[[-1.40  2.52 -1.21 -6.23]
 [ 5.49 -0.33 -0.58  0.21]
 [ 3.60  3.08 -0.19 -0.40]]
->
[[ 5.49 -0.33 -0.58  0.21]
 [ 3.60  3.08 -0.19 -0.40]
 [-1.40  2.52 -1.21 -6.23]]

[[-2.71 -2.16]
 [ 1.72  1.25]
 [ 2.99  1.76]
 [ 0.13  1.24]
 [ 1.35  1.35]
 [-0.72  0.57]
 [-0.17  4.58]
 [ 0.05 -2.52]
 [ 0.20  1.15]]
->
[[ 2.99  1.76]
 [ 1.72  1.25]
 [ 1.35  1.35]
 [ 0.20  1.15]
 [ 0.13  1.24]
 [ 0.05 -2.52]
 [-0.17  4.58]
 [-0.72  0.57]
 [-2.71 -2.16]]

[[ 0.61 -0.04 -0.04  1.32 -0.23  2.09  0.81 -1.48  1.52]
 [-1.96  0.92  0.80  0.21 -2.35 -0.14  2.18  1.87 -0.16]
 [-0.61 -0.59 -1.41 -2.01 -0.48 -2.24 -2.05 -0.34 -1.02]
 [ 0.33  0.96  0.29  0.28 -0.03  0.15  0.79  0.50  0.69]
 [ 3.58  2.34 -0.84  2.56  0.76  2.67  2.95 -5.70  3.44]]
->
[[ 3.58  2.34 -0.84  2.56  0.76  2.67  2.95 -5.70  3.44]
 [ 0.61 -0.04 -0.04  1.32 -0.23  2.09  0.81 -1.48  1.52]
 [ 0.33  0.96  0.29  0.28 -0.03  0.15  0.79  0.50  0.69]
 [-0.61 -0.59 -1.41 -2.01 -0.48 -2.24 -2.05 -0.34 -1.02]
 [-1.96  0.92  0.80  0.21 -2.35 -0.14  2.18  1.87 -0.16]]

[[ 1.32 -2.57  3.98  0.21  1.66 -0.69]
 [ 2.72 -2.39  0.70 -0.53  0.57 -0.75]
 [-3.27 -4.55  2.14 -3.15 -1.59 -2.99]
 [-3.92  0.17  2.26  0.19 -0.01  0.33]
 [-1.44 -1.62 -1.42  0.63 -4.87 -1.86]
 [ 1.14 -2.06  4.19  4.39 -3.10  0.96]
 [-3.89  2.02  1.99 -0.05  4.78  1.61]
 [-2.24  3.00  1.71 -0.61 -6.22 -4.34]]
->
[[ 2.72 -2.39  0.70 -0.53  0.57 -0.75]
 [ 1.32 -2.57  3.98  0.21  1.66 -0.69]
 [ 1.14 -2.06  4.19  4.39 -3.10  0.96]
 [-1.44 -1.62 -1.42  0.63 -4.87 -1.86]
 [-2.24  3.00  1.71 -0.61 -6.22 -4.34]
 [-3.27 -4.55  2.14 -3.15 -1.59 -2.99]
 [-3.89  2.02  1.99 -0.05  4.78  1.61]
 [-3.92  0.17  2.26  0.19 -0.01  0.33]]

[[2.62 0.85 0.14]
 [0.94 4.77 1.13]
 [3.99 2.10 0.19]]
->
[[3.99 2.10 0.19]
 [2.62 0.85 0.14]
 [0.94 4.77 1.13]]

[[ 1.54  0.26 -2.07 -1.37  0.87  2.81 -0.89  1.32  2.16  3.18 -0.96  0.86
   2.98 -0.16]
 [ 1.05 -0.11 -1.22  0.15  0.75  0.63  0.38  0.40  1.22  2.29 -1.37 -0.02
   0.87 -1.11]
 [-0.89  0.99 -0.93  2.42  0.63 -0.67  0.70  0.71  0.58  0.09 -1.37  0.13
  -0.89 -2.54]
 [ 0.57  0.26 -1.78 -0.23  0.63  1.94 -0.57  1.17  1.85  2.29 -1.37  0.42
   1.92 -1.11]
 [-0.16 -0.11 -0.51  2.04  0.16 -0.67  1.33 -0.22  0.58  1.85 -0.96 -1.05
  -0.19 -2.54]
 [ 1.78 -0.84 -2.35 -2.12  0.99  4.12 -0.57  1.32  3.11  4.50 -2.20  0.86
   3.68 -0.40]]
->
[[ 1.78 -0.84 -2.35 -2.12  0.99  4.12 -0.57  1.32  3.11  4.50 -2.20  0.86
   3.68 -0.40]
 [ 1.54  0.26 -2.07 -1.37  0.87  2.81 -0.89  1.32  2.16  3.18 -0.96  0.86
   2.98 -0.16]
 [ 1.05 -0.11 -1.22  0.15  0.75  0.63  0.38  0.40  1.22  2.29 -1.37 -0.02
   0.87 -1.11]
 [ 0.57  0.26 -1.78 -0.23  0.63  1.94 -0.57  1.17  1.85  2.29 -1.37  0.42
   1.92 -1.11]
 [-0.16 -0.11 -0.51  2.04  0.16 -0.67  1.33 -0.22  0.58  1.85 -0.96 -1.05
  -0.19 -2.54]
 [-0.89  0.99 -0.93  2.42  0.63 -0.67  0.70  0.71  0.58  0.09 -1.37  0.13
  -0.89 -2.54]]
